Rotation paths and how fast each direction turns (deg/step):
Each turn is a multiple of 5 degrees from 10 to 175, or 0.
Each row of a path follows its step; steps can be skipped.
Rotation 1:
step 0: [ 0.93 -0.37 -0.93 -1.30  0.67  0.62 -0.37 -1.85 -4.30 -0.88 -1.33  1.06
  0.68  0.03 -2.72  1.81  3.90  3.93 -1.91 -0.59 -1.70 -0.89  0.57 -1.07
 -1.26 -1.38 -0.89 -2.65 -1.72  0.70 -0.77  0.68  0.49  1.00 -2.40  1.72
  0.68 -1.58  0.92 -3.43 -0.15 -1.79  1.30 -0.04 -1.27  1.12 -1.63 -1.27
 -0.38  0.11  1.36  0.07  2.61 -1.11  0.02 -0.59]
step 1: [-2.44  2.80  0.61  1.11 -0.35  3.22 -2.54 -1.97 -2.05  0.18  0.85  0.56
  1.69  1.54  0.00 -2.75  2.31 -0.06  0.92 -0.28 -0.87 -1.81 -0.63 -0.50
 -3.48 -1.75  0.60  0.60 -0.39 -0.79  0.25  2.36  0.94  2.29  2.09  2.67
 -1.38  1.60  0.97  0.12 -1.64 -0.89 -0.04 -0.13 -1.37 -2.00  2.77  2.07
 -0.60 -0.86 -2.18 -0.35  0.14 -1.10  1.97 -1.10]
step 2: [-0.30  2.43  1.02  0.04  3.48  0.96 -1.68 -1.13 -1.87  3.27  0.32 -0.81
 -0.06 -2.78  1.87 -3.13  2.49 -1.23 -1.29 -0.62 -0.15  2.95 -0.14 -0.23
  1.37  1.11  0.81 -0.09  3.00 -0.07 -1.67  0.22 -1.50  0.25  0.23 -2.57
  0.09  3.11  0.42  1.34  1.54 -0.56 -2.61  0.09  1.68 -0.42 -0.72 -0.30
  2.61 -0.43 -1.68 -0.21  0.45 -0.57  1.47  1.74]
step 3: [-1.76 -2.81  1.28  0.33 -2.36  0.14 -0.79  0.91  1.23  0.47  0.15  1.25
  0.69 -1.55  2.18 -3.09 -0.51  0.15 -1.52  0.81  0.40 -0.75 -1.93  0.98
  2.05  0.18  0.25 -1.85  0.36 -2.55  0.58 -1.83  1.71 -2.65  0.04 -1.05
 -2.03 -1.15  0.72  2.31  2.10 -2.16 -2.89  3.26  2.11 -1.04  0.15 -0.44
  0.63  0.61  3.42  2.37  0.55 -0.39 -1.11 -0.10]
step 4: [ 0.49  0.69 -1.20  2.34 -0.39 -0.79  2.84  0.31  0.09 -1.19  0.35 -0.06
  0.99 -1.69 -2.33 -0.46 -1.27 -0.49 -0.96 -2.85 -0.42  1.23  0.53 -1.07
  3.81 -0.84  0.37  2.26 -3.15 -0.94  2.12 -2.34  0.75 -2.65 -1.55 -0.45
 -1.05  0.19  2.25 -1.19  0.50 -0.96 -1.63  0.17 -2.66  0.08  0.74 -2.88
 -2.08  1.64  0.43 -0.30 -1.08  2.31 -0.12 -3.07]
step 5: [ 2.74  1.22 -0.51  2.15 -2.26  0.31  0.43  3.09  2.06 -0.32 -0.46  0.48
  1.69  0.39 -0.88 -0.29 -0.72 -0.19  3.18  1.18  0.86  1.60  0.50 -1.89
 -0.04 -1.06  1.12 -2.61  0.46 -0.96 -0.64 -2.65 -0.63  2.05  1.55  0.48
  1.53 -0.83 -0.96  0.52 -1.20 -0.65  0.50 -2.65 -2.04 -0.94  0.16 -2.19
 -3.93 -0.72 -3.19 -1.00  0.34 -1.17 -2.94 -0.45]
step 6: [ 0.75 -0.34  1.18 -0.88  2.02  0.98 -3.60  0.28  0.50  0.49 -1.50  0.23
 -0.58 -1.47  1.11  2.03 -0.48 -0.09  2.47 -0.26  1.02  1.61  0.91 -0.18
 -0.97 -0.37 -0.77 -0.01 -1.60  2.53  0.47 -1.42 -0.53  3.45 -0.06  0.41
  3.21 -0.63  0.30 -0.75 -0.53 -1.61  0.77  0.82 -1.77  1.30 -1.68  1.68
  3.68 -0.77 -0.41 -0.51 -2.92  1.13 -4.95 -0.21]
step 7: [-0.76 -1.88  0.80 -1.23  0.06  2.32 -0.50 -0.81 -0.22 -0.53 -1.11  0.46
 -2.27  1.68 -2.06 -0.84  0.65 -0.05 -0.62  1.80  0.14 -2.86 -1.85  0.30
 -0.88 -4.02 -2.14 -1.12  1.67  1.74  0.94 -1.59 -0.03 -0.52 -1.40 -2.39
 -0.26  1.07  0.35 -0.77  0.01 -1.33  2.67  0.34  1.00  1.55  0.08  4.34
 -0.05  4.16 -0.92 -1.36 -1.51  0.41 -0.48  2.51]
step 8: [-0.19 -1.36  0.08  0.47  0.74  0.70  2.07  1.46 -2.13  0.01 -2.21 -0.04
 -0.79 -0.61 -4.27 -2.32  3.08  0.43  0.54  0.78 -0.38  0.21  1.86  0.92
 -3.49 -0.61  0.69  0.69 -0.93  1.80 -2.84  1.22  2.80 -1.55 -0.48 -2.29
 -0.55  1.57  1.43 -2.96 -1.36  0.44  0.18 -0.42 -0.04 -0.01  0.19 -0.89
  2.29 -0.04  2.43  0.90  2.81  0.45  2.37  0.32]
Directions:
[-0.27 -0.70 -0.37 -0.17 -0.15  0.34 -0.62  0.33 -0.05  0.40  0.61 -0.02
  0.43 -0.30  0.31 -0.60  0.48 -0.76  0.29  0.39  0.25  0.04 -0.22 -0.05
  0.10 -0.05  0.65  0.31  0.69 -0.01  1.04  0.36 -0.34  0.83 -0.93 -0.40
  0.40 -0.17 -0.13  0.38  0.74  0.82  0.33  0.19  0.17  0.20 -0.45  0.29
  0.48  0.21  0.17 -0.05 -0.44  0.57 -0.12  0.62] -> 85
[ 0.39  0.00 -0.05 -0.16 -0.34 -0.57  0.24 -0.09  0.19  1.02  0.05 -0.53
 -0.38 -0.70 -0.18 -0.42 -0.09  0.07  0.83 -0.30 -0.68 -0.11 -0.17 -0.45
 -0.95  0.01  0.59  0.20 -0.04  0.13 -0.78 -0.47 -0.60  0.37 -0.30 -0.45
 -0.99  0.24  0.09  0.09 -0.62  1.05 -0.68 -0.42  0.02  0.01  0.32  0.06
 -0.33  0.34 -0.03 -0.46  0.03 -0.18 -0.07  0.11] -> 115
[ 0.24 -0.38  0.43  0.00  0.67  0.22 -0.73  0.28 -0.59  0.17 -0.09 -0.64
 -0.33  0.29  0.16  0.05  0.24 -0.03  0.15  0.60  0.51 -0.47  0.35 -0.74
 -0.12  0.04  0.50 -0.24  0.01  1.38  0.04 -0.02  0.38  0.07  0.01  0.13
 -0.98 -0.05 -0.58 -0.60  0.43 -0.48 -0.09  0.70 -0.41  0.09 -0.09  0.67
 -0.35 -0.19 -0.28 -0.39  0.19 -0.24  0.94 -0.20] -> 55
[-0.49  0.24  0.51  0.08  0.26  0.19 -0.52  0.02 -0.67 -0.06 -0.38 -0.31
  0.28  0.33 -0.20 -0.21  0.06 -1.14 -0.56 -0.49 -0.28  0.26 -0.13 -0.21
 -0.68  0.07 -0.51 -0.18  0.34 -0.82 -0.47 -0.10  0.32 -0.10  0.15 -0.41
 -0.27 -0.72  0.67 -0.29 -0.83  0.18  0.15  0.37 -0.11  0.70  0.13  0.51
  0.19 -0.42 -0.02  0.19  0.33  0.26  0.49  1.27] -> 55
[-0.37  0.67 -0.10  0.11 -0.21 -0.21 -0.90  0.08 -0.82 -0.59  0.06  0.24
  0.64 -0.15 -0.36 -0.02 -0.79  0.31  0.23 -0.08 -1.20  0.52 -0.80  0.35
 -0.36  0.21  0.52 -0.11  0.09  0.29  0.03 -0.18  0.13  0.74  0.58  0.13
  0.44 -0.62 -0.43 -0.19  0.48  0.21  0.34 -0.26 -0.43  0.19 -0.23 -0.53
 -0.36 -0.21 -0.18 -0.77 -0.28 -0.26  0.42 -0.52] -> 80
[ 0.16 -0.50  0.87 -0.82 -0.08 -0.20  0.45 -0.02 -0.33 -0.74  0.21 -0.26
 -0.25 -0.01 -0.27  0.33 -0.10 -0.40  0.20 -0.04 -0.48 -0.53  0.85  0.42
 -0.94  0.05  0.01  0.65  0.63 -0.63  0.11  0.37  0.38  0.01 -0.39 -0.25
 -0.35  0.48 -0.85 -0.33 -0.02 -0.75  0.58 -0.47 -0.04 -0.37 -0.49 -0.45
  0.29 -0.25  0.06 -0.64 -0.37 -0.16 -0.50  0.24] -> 35
